In the data rows, 50 means zero.
How far apart are the two rows of each pair, measured in a hidden way? 0 means very close, and 40 very far. Two or three weighted sums of its numbers give each row a place; it is the straight-line distance between the places.
60,53,39,47,42,40,27,71,52,34,34,75,37,54,52,51
31,42,40,75,60,57,42,83,41,38,83,53,82,60,62,41 -> 16
93,62,71,53,50,43,37,61,80,54,42,40,42,49,23,45
28,46,36,69,46,54,45,65,30,37,77,49,80,72,63,57 -> 21
38,36,51,58,54,46,51,66,36,54,54,55,74,61,59,57
57,57,72,60,51,55,57,38,63,47,56,41,49,73,48,55 -> 13
25,43,47,57,21,56,62,50,44,46,59,43,39,47,68,51
58,61,65,31,42,61,33,42,47,38,61,51,49,63,26,55 -> 17
87,71,71,57,53,47,34,57,72,48,46,58,46,54,28,57
28,37,42,83,52,41,58,73,35,50,70,54,75,54,68,42 -> 17
76,63,78,60,45,44,59,48,73,50,49,30,38,54,26,53
34,37,49,62,57,51,47,54,24,44,70,45,68,64,63,56 -> 21
54,61,48,45,54,66,43,45,53,62,63,53,52,52,38,60
40,45,44,29,45,40,29,47,60,32,41,64,62,60,56,75 -> 36
72,74,72,58,48,52,50,41,81,49,15,60,47,70,29,55
52,44,34,41,48,61,42,48,51,44,36,50,32,37,53,40 -> 5
42,39,51,46,42,41,57,49,54,59,43,46,42,36,59,47
52,66,53,30,46,51,34,52,41,39,34,62,48,61,40,53 -> 5
56,60,50,73,52,38,79,64,25,45,52,44,39,70,62,69
41,32,38,32,39,44,59,40,59,46,35,37,41,30,62,53 -> 35
29,41,49,70,57,47,56,65,29,41,68,40,67,57,58,54
51,48,40,38,46,49,52,59,50,53,34,55,40,46,57,49 -> 17
55,73,44,28,46,64,35,49,56,47,47,55,30,60,39,51
68,73,67,50,48,62,41,55,71,58,41,42,53,61,30,48 -> 13
59,54,45,32,61,55,40,50,58,47,19,58,32,62,49,45
39,36,47,66,50,45,64,52,47,74,50,44,48,36,64,45 -> 26
33,23,43,70,54,34,37,88,43,43,65,64,84,55,58,31
64,75,51,23,52,61,22,45,58,38,50,70,40,53,33,61 -> 28
44,43,62,83,60,52,56,64,32,43,78,40,65,76,48,61
44,44,47,56,47,37,60,46,40,50,59,40,46,59,59,54 -> 29
57,73,53,39,57,61,32,36,56,41,58,54,60,44,32,64
54,51,41,48,51,47,50,39,33,42,29,55,43,43,54,48 -> 7
47,55,66,61,51,57,55,48,48,54,65,41,60,79,52,68
44,45,37,50,53,49,67,42,40,53,52,46,49,31,63,33 -> 12
41,33,54,57,42,40,63,28,38,49,53,53,40,59,56,50
61,77,60,40,37,59,33,40,71,44,35,53,43,64,30,57 -> 15
50,44,36,42,47,50,53,39,57,51,43,49,47,35,55,42
60,68,54,43,49,63,35,39,59,47,47,65,53,55,42,41 -> 6
42,40,42,63,50,57,57,51,36,51,59,40,60,42,52,50
67,66,77,58,49,54,54,55,60,43,46,37,42,54,24,65 -> 8
51,47,33,54,46,48,57,39,56,61,46,52,42,37,56,49
73,61,74,47,46,45,47,68,80,64,44,47,32,51,22,56 -> 16
52,29,38,47,49,52,69,45,50,65,28,34,37,32,54,24
72,66,73,55,44,57,45,58,81,44,32,52,40,60,29,61 -> 22
34,43,47,61,48,42,59,49,48,50,58,54,64,60,67,55
41,34,47,53,53,43,53,41,34,57,67,40,49,38,57,51 -> 11
63,41,32,27,52,44,51,49,34,32,35,58,23,28,52,27
58,69,47,46,26,73,32,39,45,42,46,56,47,54,38,48 -> 22
65,96,49,31,43,69,23,71,67,30,41,79,53,57,24,49
40,47,52,67,63,50,49,58,17,48,73,47,68,75,53,63 -> 19
75,62,80,55,62,43,52,52,75,54,26,31,27,49,19,46
47,55,41,47,43,41,56,41,51,34,48,46,51,49,58,48 -> 19
41,55,45,55,66,70,59,34,35,62,71,38,55,42,59,39
43,36,47,67,60,55,47,55,28,61,68,47,67,63,66,53 -> 18
75,68,75,55,51,44,59,54,84,57,40,32,29,61,26,63
34,29,38,54,45,59,69,44,70,26,33,42,32,42,61,44 -> 35
29,46,44,76,59,48,57,63,41,54,67,66,88,65,59,53
50,41,41,39,49,46,55,48,43,49,21,60,47,41,58,48 -> 13
30,30,49,75,54,34,41,59,31,59,69,54,74,55,66,46
35,18,44,68,63,56,42,84,31,41,58,74,89,56,70,43 -> 30
78,63,73,50,38,50,51,54,64,48,33,43,44,60,23,67
42,59,43,52,67,56,68,32,29,42,32,50,67,48,62,44 -> 33
35,46,44,60,48,49,49,57,34,36,64,57,73,71,60,58
83,75,78,48,42,44,53,65,65,41,22,48,38,70,23,43 -> 17
63,61,74,51,53,45,52,44,64,48,51,42,36,62,28,56
38,36,38,45,50,55,56,40,41,51,53,63,37,31,63,46 -> 2
66,71,48,26,41,58,17,55,67,43,55,64,51,52,33,55
39,25,49,47,52,28,65,53,43,58,55,51,54,43,63,53 -> 19
63,74,45,19,51,74,15,74,58,30,24,78,45,56,27,42
49,48,44,46,40,47,54,45,53,56,37,51,34,39,61,40 -> 21
37,49,52,57,44,60,48,54,46,32,52,39,25,48,57,35
48,59,44,44,38,58,36,31,43,35,40,57,37,54,48,49 -> 5
37,50,43,43,39,39,64,32,58,56,49,47,47,33,64,50
50,35,41,48,50,49,57,44,47,57,47,42,32,43,58,52 -> 19
41,30,46,38,50,51,62,46,45,47,52,38,44,32,59,41
56,76,54,41,53,49,24,40,46,35,44,57,50,65,33,59 -> 17
30,42,41,70,54,43,47,63,34,47,56,58,73,68,64,54
51,49,33,38,40,40,55,50,47,42,30,64,32,36,55,40 -> 15
69,78,68,55,53,54,46,60,66,53,57,55,41,53,25,44
52,65,76,48,53,46,62,48,53,45,62,32,44,72,45,70 -> 28
58,69,49,33,52,68,23,38,43,44,56,59,58,67,30,54
44,58,48,46,56,71,36,46,33,44,37,65,33,66,33,65 -> 9
70,62,80,48,45,41,55,50,55,46,29,36,49,80,33,57
49,36,36,28,52,38,59,34,38,43,33,60,49,32,56,43 -> 9
54,50,41,32,24,38,52,51,57,46,35,68,45,43,59,59
68,60,26,26,34,46,23,47,66,37,26,78,34,33,50,27 -> 6
53,40,31,35,37,30,49,41,46,48,30,63,41,25,63,35
55,40,50,40,53,45,53,48,55,59,51,41,39,40,60,40 -> 7
54,52,59,46,51,47,37,39,45,54,59,54,39,61,45,58
41,32,42,34,52,44,56,35,40,60,61,44,38,30,59,50 -> 9
66,65,65,41,73,57,30,52,55,37,42,50,38,64,27,64
48,47,43,58,44,49,63,53,58,68,55,42,54,33,63,45 -> 24
39,52,56,74,56,53,57,52,27,51,64,43,63,71,44,65
67,76,50,39,51,72,25,60,74,39,62,57,56,45,21,48 -> 6
40,38,49,53,60,50,65,59,50,49,57,36,45,28,63,43
57,47,47,31,45,30,51,55,54,29,42,55,36,50,50,43 -> 15
42,54,51,51,50,48,52,28,51,59,62,66,44,52,62,52
43,57,46,39,44,50,64,55,60,35,47,52,50,60,61,55 -> 19
31,54,59,71,54,44,53,59,48,50,74,39,72,72,42,58
46,61,65,60,52,47,48,45,36,38,77,43,60,65,47,59 -> 3
37,41,43,52,49,45,58,39,46,68,43,46,34,38,57,47
80,67,72,25,44,35,49,60,77,36,35,41,42,61,17,47 -> 23
36,38,46,75,59,41,51,74,39,34,73,49,80,65,62,45
43,41,43,44,46,50,67,38,45,71,50,43,47,30,63,50 -> 31
57,44,52,41,45,33,60,43,46,49,30,55,43,46,62,62
40,37,47,58,46,49,66,51,41,35,63,52,59,67,66,67 -> 16
49,68,45,36,44,58,34,50,44,34,57,64,45,58,41,57
67,70,58,34,54,64,31,42,57,44,41,57,51,64,27,62 -> 6
37,45,56,71,60,54,52,61,39,49,75,48,71,64,58,72
35,34,39,53,46,68,53,46,46,46,54,47,35,33,54,36 -> 12
43,42,38,44,48,50,58,42,37,44,35,60,33,34,52,49
32,39,36,34,46,40,70,46,52,51,45,35,49,26,59,44 -> 19
51,63,61,32,50,61,49,28,37,53,50,59,54,64,43,66
66,63,43,28,41,56,26,58,45,32,44,63,50,47,46,54 -> 16
39,40,44,48,48,38,58,47,46,47,49,51,54,46,62,52
30,30,43,79,50,54,43,60,11,47,71,68,69,55,62,49 -> 33
41,41,41,47,52,44,64,39,49,56,46,48,44,41,60,49
70,69,69,39,54,52,30,49,57,30,42,52,50,61,19,50 -> 19
29,44,48,69,58,58,40,58,36,46,69,54,74,55,61,49
59,59,55,33,50,63,24,58,63,46,46,56,44,55,27,50 -> 3
46,46,41,53,50,45,57,40,35,44,27,54,53,50,55,53
34,37,48,55,49,37,69,47,41,44,48,51,48,33,60,42 -> 1
45,77,54,44,55,50,39,42,53,49,60,63,55,69,39,68
43,30,46,74,43,45,51,81,65,60,81,50,67,55,66,21 -> 20
56,52,26,39,44,39,53,40,56,45,33,55,40,29,56,33
34,30,43,67,57,41,70,56,34,57,64,44,59,52,68,52 -> 20
38,38,36,47,58,37,68,17,30,71,37,52,45,26,63,48
49,48,43,39,53,47,42,38,39,47,35,52,25,36,49,32 -> 8
58,46,18,33,51,51,37,50,48,53,44,63,41,19,53,14
30,26,43,67,57,47,53,71,35,36,66,60,69,64,59,46 -> 36
49,41,36,35,51,43,60,52,41,61,25,57,44,36,60,38
39,46,51,46,42,32,65,41,42,50,49,45,48,64,61,56 -> 10
57,60,31,27,49,40,34,38,44,57,29,61,51,29,60,37
28,37,34,73,58,40,64,61,27,53,61,51,79,45,62,36 -> 25
39,47,39,40,49,52,70,32,43,59,55,47,53,32,60,46
46,42,44,63,63,29,58,61,28,75,72,67,99,56,68,62 -> 21
75,68,80,64,53,54,52,55,71,66,51,26,57,56,35,62
68,76,62,33,55,70,25,53,56,35,46,59,54,57,23,51 -> 17
62,70,62,32,63,69,28,47,62,45,45,52,37,56,29,53
58,69,71,56,59,61,46,42,48,44,64,37,49,64,30,60 -> 8
42,31,45,39,44,40,60,58,46,60,54,43,41,43,61,44
51,63,79,65,49,71,59,53,48,58,74,26,41,67,49,56 -> 21
34,27,39,64,51,56,47,63,49,50,64,48,49,47,71,42
29,27,44,78,52,54,49,67,44,38,65,51,64,70,60,49 -> 13
53,60,45,34,50,59,31,44,53,52,46,61,52,54,49,58
43,43,45,42,46,61,68,37,61,31,49,39,33,42,58,38 -> 18
66,77,66,39,43,43,33,55,61,44,41,54,44,60,30,56
44,27,24,54,64,80,42,47,47,55,86,30,48,4,52,18 -> 21
50,48,31,37,39,61,30,55,80,40,30,64,26,39,49,24
42,43,49,44,38,39,65,52,45,43,33,53,49,53,59,47 -> 9
69,80,72,47,42,57,35,46,64,47,58,46,47,60,32,58
49,45,43,55,40,53,60,34,51,45,43,41,62,27,63,35 -> 17
53,47,32,40,43,43,47,32,44,63,24,66,41,36,58,40
50,54,39,38,48,55,36,50,55,43,42,62,40,39,50,46 -> 14
70,67,66,46,49,61,34,55,76,55,48,39,39,56,32,55
28,26,40,45,58,55,91,72,38,73,32,9,64,30,60,33 -> 28
54,63,42,42,49,67,35,44,54,40,53,66,47,54,44,53
40,32,46,81,53,45,44,79,22,47,78,48,70,67,58,41 -> 21
48,48,34,29,43,65,57,41,53,45,34,65,34,40,56,46
78,61,68,48,59,50,58,57,75,38,48,38,29,41,20,51 -> 26
36,40,44,69,50,49,51,65,44,49,64,53,69,62,65,51
49,49,36,25,42,42,53,50,57,53,34,58,33,26,59,38 -> 24
42,45,43,37,46,35,59,44,43,54,39,45,43,40,61,49
38,48,41,32,49,46,66,39,45,63,37,43,35,28,58,61 -> 8
43,49,43,67,54,46,51,65,21,45,66,57,67,55,60,49
35,37,44,56,47,57,59,53,47,28,48,37,24,43,54,44 -> 17
54,56,68,51,53,54,46,42,46,46,66,41,53,69,45,61
38,47,58,66,45,61,52,54,16,50,72,45,72,66,56,60 -> 14
50,56,29,46,59,75,29,50,45,42,43,58,45,44,45,38
58,65,72,64,47,56,52,43,64,57,56,35,50,62,37,65 -> 8
29,41,39,79,55,50,53,65,34,43,61,62,64,56,64,41
50,43,34,34,45,54,40,52,46,57,35,59,53,35,66,40 -> 15
44,41,46,36,56,35,64,36,42,55,47,53,52,44,64,54
36,36,43,60,61,55,46,56,39,50,59,53,47,62,63,65 -> 23
36,33,52,43,57,46,56,44,32,53,54,43,49,54,59,49
48,50,42,47,41,43,58,49,41,55,37,49,36,32,58,29 -> 28
48,68,70,53,45,65,25,39,64,46,42,47,47,61,31,63
39,57,36,41,45,60,63,50,53,55,58,48,57,31,66,59 -> 9
42,34,42,53,56,33,60,39,31,61,48,53,42,41,58,36
52,50,35,35,47,51,53,47,51,53,35,52,44,31,58,45 -> 3
53,42,36,36,48,50,50,46,54,44,41,63,49,25,63,47
40,27,38,70,57,39,59,59,35,51,54,57,61,43,63,42 -> 11
76,59,80,62,41,71,45,43,79,55,44,27,50,50,28,64
37,54,54,74,37,61,47,55,46,65,64,52,57,66,52,70 -> 15
78,59,67,56,51,59,50,49,77,55,43,43,35,65,19,36
30,27,49,78,61,51,52,60,51,60,68,46,52,34,72,36 -> 2
44,37,42,46,44,48,60,45,49,55,40,54,45,34,55,51
30,22,43,77,52,43,43,78,42,55,82,64,73,49,68,54 -> 25
51,59,69,65,57,62,58,43,52,54,60,41,64,66,41,68
57,46,47,38,37,39,69,53,62,64,47,42,28,41,63,43 -> 24
50,42,39,46,49,47,63,43,51,56,33,51,48,31,61,31
35,32,46,64,59,44,48,72,30,43,76,60,73,57,66,50 -> 28
64,65,76,66,56,51,53,51,62,48,53,44,44,63,36,73
60,59,78,50,47,57,59,41,69,58,57,31,44,61,30,67 -> 14
35,32,44,49,43,44,67,49,30,58,48,42,59,49,61,53
81,67,81,39,40,36,68,64,69,41,46,37,35,55,21,57 -> 16
43,17,39,63,48,48,78,41,53,52,64,46,54,22,62,43
31,39,46,63,62,42,60,62,35,55,64,39,68,63,63,54 -> 14
39,36,46,57,59,57,47,58,36,48,70,61,68,58,61,56
63,46,73,48,66,56,52,54,62,71,60,29,43,77,41,78 -> 7
56,45,30,48,45,42,40,42,66,41,53,52,40,34,48,25
30,38,47,66,58,51,50,48,28,53,57,53,63,55,60,54 -> 11
34,41,50,69,88,47,47,47,35,35,63,45,64,64,61,56
32,35,45,75,58,50,52,75,19,34,70,56,75,57,56,46 -> 24
85,62,83,64,50,52,59,57,76,55,35,36,31,42,15,39
47,47,36,41,53,50,59,53,55,58,51,45,51,45,61,50 -> 33
47,58,40,45,44,53,50,42,51,44,28,62,36,44,52,49
86,73,69,51,52,49,52,61,71,37,37,43,27,55,31,53 -> 20
38,51,44,42,52,41,65,35,37,50,49,37,59,36,59,36
48,57,63,60,56,42,56,52,22,47,72,43,81,78,44,64 -> 26
41,44,44,58,47,57,64,51,44,49,61,46,54,40,62,39
80,72,61,53,62,67,51,42,71,58,53,42,35,33,26,46 -> 24
68,86,60,44,48,64,22,55,56,48,44,60,47,65,30,51
41,55,49,68,51,60,48,41,58,55,67,45,36,46,67,54 -> 4
41,47,61,68,55,36,60,62,44,43,59,56,67,76,57,57
43,37,46,49,57,53,68,53,29,60,39,34,59,38,46,52 -> 8
